One turn sends every row of this set to another row. A few are shown first. Where does it send the rows asked after them?
Q82: [-16  -6  -3   3  -5 -17  -7   9   4  10 -11 -31  -3  19 -10   2   9  -1]
Q637: [-22   2  20  20   2 -10  -9  -3   8  -8   4 -19 -18  16   1  -5   7 -11]
Q486: [-26  -3  -4  11   5   0 -13  10  11 -13   1  -7 -34   0  11 -17   8   5]
Q760: [-16  10   1  20 -13  -6 -11  -7  32  -8  -7 -16   2  18  11 -17 -14   4]
Q330: [-10 -22  -1   4   0   7  -6   1  39   3  -1 -18  -1  16   9 -26  -2 -12]
Q958: [-11 -26 -10  -9   8 -10   5   9  26   2   1 -30 -13  15  15  -5   1  -5]
Q218: [ -9   4  -4   8   0   5 -15  21  19   1   1   1   2  13  15 -25 -10   7]
Q783: [-18  -5   5  -1   3 -20  -5  12   7  17  -4 -29  -9  24   3  -1  12   0]
Q622: [-28   6  11  18   5 -13  -8   2  10  -4  -3 -18 -12  16   1  10   4  -9]
Q42: [-11   8  -2  -1  -9   2  -2   1  23  14  -8 -23   0  10   0 -23  12  17]
Q75: [ 11  -4   2   6   4  -4 -15  -2  22 -15 -14 -12   4  17   3 -26   0  10]
Q393: [-23   2  19  19   4 -14 -13   1   9  -4  -9 -18 -21  18   4   3  11  -3]
Q413: [-28 -13   4   8   5   7 -12   5   3 -15  -7  -6 -29   5   5 -11   6  11]
Q691: [ -9 -15   1   9   1   4 -10  -3  34   5   4 -14   5  14   8 -31  -3 -11]
Q22: [-21   1  -1  11   3   4  -9   9   8 -22  -2   3 -24   6   6 -14   7  11]
Q945: [-30   4  16  23  -3  -3  -5   3   7   1  -1 -11 -11  13  -1  -5  -1  -9]
Q204: [-27  -1  19  16   0  -6  -6  12  11  -7  -6 -13 -17  22  -4   1   7 -12]
Q228: [ -9  11   0   4  -7   0  -3   3  28   9  -5 -17  -1   8   3 -31  13  14]
Q441: [  6  -1   6   3  -2  -4 -12 -10  22 -13 -15 -21   6  19  -1 -23  -4  11]
Q311: [-15 -12   3  12  -5   6 -10   3  29   7   8 -11   7  13  14 -23  -1 -13]
Q628: [ -9   0   5   4  -8 -18   5   5  12  10 -12 -31   0  21  -8  -8   9  -4]
Q754: [ -6 -22 -14  -1   4  -1  -5  -1  26 -26  -3 -15 -22  13   8 -14 -12   8]
Q461: [-17  10   4  21 -15  -6  -9  -4  30  -9  -7 -16   4  22  10  -6  -8   0]
Q397: [ -7 -25  -9  -7  -5  -8   2  16  22   8  -6 -33 -20  15   9  -5  -7   1]
Q469: [-10   0  -7  -2  -1   7 -10  25  22   2  -3  -3   2  11  13 -30  -2   6]
Q697: [-12   3  -1   8  -1  10 -19  20  14   2  -4   3  -6  13  14 -21  -9   5]
Q142: [  8  -8  -1   3   6   2 -18  -4  22 -21 -11 -11   1  16  -1 -19   3  12]
Q501: [-30  -9  -1  11  12  -2 -20   6  12 -11   0  -4 -32  10  12  -7   5   4]
Q841: [-11 -11 -17  -6   6 -11  -9   2  23 -26  -2 -25 -25  14   5 -12  -6  14]
Q249: [-13 -24  -7  -4   4 -15  -1  20  20   1   0 -36  -7  18  12 -11 -11  -2]
Q240: [-12  -3   7  -1   1 -19  -3  10  -2  10 -10 -31  -5  21  -1 -12  11  -2]
Q74: [-12 -22 -15  -5   0  -3  -4  -1  21 -25   3 -17 -24  18   9  -4   4  10]
Q13: [ -3  15   1   2  -9   2  -7   3  22   2 -12 -12  -8   8   1 -27  11  15]
Q58: [-14 -28  -9  -5   5 -18  -5   7  24   4  -8 -36 -14  21  12  -5  -5   1]
Q81: [-26  -2   3   8  14   1 -10  15   8 -14  -8  -2 -29   7  11  -7   3   3]
Q874: [-15   0  -2  19  -8   0 -16  -8  34 -15  -3 -16   3  14   7 -13 -16  -1]
Q831: [-11 -17 -11  -7  13  -8 -10   7  23 -20  -3 -20 -29  15  10  -8   4  18]
Q712: [-11 -19 -12  -5  16  -4  -9  -5  15 -24  -6 -18 -22  12   7  -6  -1  12]
Q238: [ -5 -26 -16  -8   0  -8   3  14  21   8   0 -29  -4  13   6 -14  -4   2]
Q465: [-14  -1   0  -3   0 -17   2   5   8  18 -15 -33 -12  15   1  -2   9   0]

Q142 -> Q42
Q81 -> Q958
Now find these:
Q783 -> Q501
Q486 -> Q249
Q13 -> Q469
Q22 -> Q238
Q74 -> Q82
Q228 -> Q218

One turn sends every row of this set to another row. A few are shown first. Where does it send the rows asked after them?
Q437: [  0 -11  -3  -1   5   2  -2  31  -9  -8  12   4  -5   1  13 -13  27  -1
   3  -4   1   0 -10]
Q791: [  7  15   4  -2   9   1  13 -13 -10  -5  13   1   1  -1  19 -18  -3   5
   3  11  -5   0   0]
Q301: [  9  -9  -3  -4   9  21  -8 -13  -6 -12  -2  25   5  -8  -8 -16 -11  -5
  -4   2  -7  -2  -5]
Q225: [ -5 -15  -8   0  16   1 -23  -2  14  -6  -5   4  -6   2  -7 -14  -2  -6
   1 -15  -8   7 -13]
Q588: [  4   7  -7  -6  -7  12   3   1   2 -28  10  -1   5  -3   5   3 -12  -7
  -2  10 -14   1  17]
Q231: [  4  -2   1   2 -10   2  16   9  -3  -7  17  12   0   0   8  -8 -23   9
  -1  -5  -7  -4  17]
Q896: [ 14  -1   9  -1 -16   2  17  21  13  -4   4   0   8   1  -1  -1  16   1
  -1  -3  14  -4   3]
Q21: [  7 -22   2 -12  13  -1  -6  -3  12  -3   1  15  -8  -5  -9 -12  -7  -2
   5 -16  -2  -2 -18]
Q211: [  1 -13   1  -2  -9   2   7  17   8  -6 -33   6   7   1   1  -3  -4   4
   7   6   2   0  -6]
Q383: [  5  16  -4  -3   3  -1   8 -17  -7  -3   7  -2   8   1  18 -17  -6   8
  10   9  -6  -3  -3]
Q146: [  3   6   3   1 -12   5   4  21  13 -10  -6  -9  12   2   1  -5  22  -9
  -2   5   8   6   7]
Q54: [  4 -11 -17   2  -5   2 -11  22   1  -6  11  -3   5   5  11  -1  20   6
  10 -11   4 -11  -9]
Q975: [  5 -17   0  -2  18  15 -12  -1  15 -15   1  17 -12  -7 -11 -14   7  -3
  -2  -7  -6   0  -8]
Q3: [  7  -7  -1  12 -10   3  -3  11   7 -17 -12  -2  -8   6  -1  21   3   4
  -9   2   5   8  -7]
Q219: [  6  19  -4   5   4   2   5 -17  -7  -7  14  -2   1   3  16 -14  -1  11
   2   8  -6   1   0]
Q604: [ -8   5  -5  -8 -10  -7   8  11 -10 -16   0   2   5   5   6 -16 -19  -1
  -1   5 -18  17   4]
Q807: [ -3  -7  -3   4  16   9 -18 -11 -11  -5  -1  12   1  -2  -1 -18 -15 -14
  -9  -6  -7   9  -3]
Q724: [  1   1   6   0 -14 -11   9  24   7   2  -4  -9  10   7   3  -7  12  -5
  -1  -6  11  10  -2]
Q466: [ 10 -12  -3  -3   6   4  -9 -15 -11  -4   7  18   0  -1  -6  -7 -21  -2
  -6 -13  -2   4 -15]
Q38: [  6 -14  -8 -18   1   2  -1  23  -2 -10   3  -2   8  -4  13  -6  20  -9
  15  -1   1 -11 -12]
Q639: [  2 -15  18  10   7   4   9  21   5  -3 -13   3 -11  -3  11   4  -2  -9
  -9   1   8   0   8]

Q21 -> Q225
Q146 -> Q896
Q639 -> Q211
Now find these:
Q466 -> Q807
Q791 -> Q383
Q38 -> Q54
Q604 -> Q588

